In the rows, 128 means zero.
The rows below fall into families. The same turns and mirrors carry the whole set onto itself and the rows of a family onto each other. For each named row, which other rows are in its family? Write them in the order they are listed.
These 40 rows form 5 families of 8 rows each.
z_265: [123 147 117 110 120  88  92 117 142 182 111 129 147 154 110 155 125 135
 104 135 146 131 112 147]
z_178: [119 137 142 125 148 108 117 143 126 148  99 110 143 130  95 122 112 126
 154 143 133 126 125 154]
z_208: [122 147 111 113 118 118 103 138 128 192 112 111 136 134 126 126 113 147
 132 121 130 147 102 143]
z_631: [127 144 122 107 120  82  90 120 150 181 119 124 135 147 117 148 131 133
 116 129 143 123 109 135]
z_46: [112 140 107 117 137 125  79 121 118 137 118 126 134 160  92 128 141 128
 131 146 138 130 138 151]
z_816: [118 138 137 125 149 113 119 134 124 156  97 101 142 122  96 133 117 124
 155 138 146 133 139 154]
z_137: [111 125 127 119 138 110 117 108 128 185 118 113 157 144 117 124 116 165
 148 113 141 125 126 162]
z_647: [118 132 126 116 137 112  74 110 130 133 113 134 132 159  95 130 136 126
 129 143 132 130 129 158]
z_679: [132 140 134 119 124  97  92  97 124 190 143 120 135 149 106 128 128 145
 133 121 151 150 121 136]
z_148: [123 153 133 104 124 117  85 135 117 157 113 100 131 137  88 143 114 134
 123 163 125 118 121 155]
z_566: [131 144 132 114 136 102  89  96 127 187 130 132 143 163 111 124 130 142
 139 130 161 155 127 143]
z_147: [137 142 133 128 127 104  93  91 134 183 135 130 136 162 112 122 130 141
 137 130 162 140 126 138]
z_108: [123 161 109 103 123 115 110 142 130 184 105 105 140 137 128 132 120 145
 143 121 129 133 116 147]
z_361: [118 141 114 123 134 111  71 117 128 129 109 130 131 162  95 132 128 135
 133 151 146 132 136 143]
z_612: [113 127 129 124 143  98 112 125 124 192 115 123 164 145 116 130 113 167
 145 121 148 129 122 156]
z_910: [115 130 137 141 140 122  92 113 111 152 100 117 139 147  92 112 111 148
 130 148 169 126 137 150]
z_114: [129 143 135 120 124 105  94  86 135 184 136 124 138 167 106 120 125 142
 140 135 158 142 119 144]
z_105: [125 162 111 101 128 111 107 143 129 190 102 111 146 144 124 133 113 139
 143 132 135 148 107 147]
z_874: [108 119 131 138 142 125  88 112 109 160 102 121 128 144  99 106 118 148
 134 142 166 129 133 150]
z_330: [117 134 131 127 147 111 122 140 123 158  95 102 134 125  92 125 109 124
 152 137 146 127 133 150]
z_310: [121 150 121 114 112  84  96 120 152 174 115 127 135 149 117 146 127 135
 112 143 143 127 108 133]
z_870: [120 153 120 105 129 115  86 139 119 149 107 101 135 136  90 151 114 142
 126 158 133 120 142 147]
z_575: [107 126 136 140 138 127  91 108 110 160  97 116 136 144  96 113 121 143
 129 142 170 130 129 158]
z_238: [120 150 125 107 126 110  84 140 121 158 115  99 134 133  92 158 119 140
 136 164 130 121 133 145]
z_101: [132 138 132 117 128 102  84  95 134 189 137 124 137 163 114 119 126 146
 143 128 158 137 113 139]
z_141: [122 142 131 123 149 119 118 134 123 149  96 102 145 132  90 129 106 128
 153 139 143 130 143 154]
z_10: [116 156 115  97 126 112 109 139 131 183 103 107 137 130 136 129 121 146
 139 128 131 141 116 144]
z_543: [119 120 122 127 134 100 108 120 127 184 131 121 154 143 117 127 116 164
 149 110 133 136 116 149]
z_955: [125 143 118 119 115  91 101 118 148 182 117 128 135 142 109 144 126 127
 109 118 139 139 108 139]
z_216: [118 146 119 114 130 123  96 137 117 158 123 104 141 142  81 148 118 132
 126 162 129 112 137 151]
z_711: [114 136 112 126 129 114  67 115 131 137 112 130 131 166  95 136 132 134
 138 152 141 132 123 151]
z_900: [105 127 129 138 143 121  96 124 104 151 106 121 139 141  99 113 131 141
 121 148 165 123 136 145]
z_664: [111 126 151 130 143 121  87 116 104 158 106 120 132 138  99 105 122 150
 130 146 159 129 132 153]
z_254: [120 129 128 128 137 110 117 117 127 192 121 116 155 145 114 123 115 165
 153 114 145 121 129 156]
z_49: [126 149 120 104 127 108  91 136 120 157 115  94 126 134  87 153 115 131
 130 159 130 120 131 145]
z_367: [117 122 126 121 139 108 109 115 134 192 115 115 154 145 120 121 113 157
 148 109 145 121 113 158]
z_926: [122 141 131 132 148 119 121 140 119 152 111 108 143 134  93 121 116 118
 148 153 147 129 136 143]
z_863: [128 153 113 115 112  91  93 119 144 174 113 126 135 149 121 149 132 134
 106 133 144 125 113 137]
z_484: [120 128 110 119 133 110  69 110 128 137 119 128 125 162  95 136 131 134
 134 150 139 129 131 148]
z_918: [123 154 118  97 127 111 104 136 135 194 105 105 135 131 129 129 119 138
 138 119 136 135 110 146]

The rest of the family of z_148: z_265, z_178, z_647, z_566, z_612, z_105, z_664
The rest of the family of z_330: z_147, z_108, z_874, z_254, z_49, z_863, z_484
The rest of the family of z_910: z_631, z_361, z_870, z_101, z_141, z_367, z_918
The rest of the family of z_310: z_816, z_137, z_114, z_575, z_238, z_10, z_711

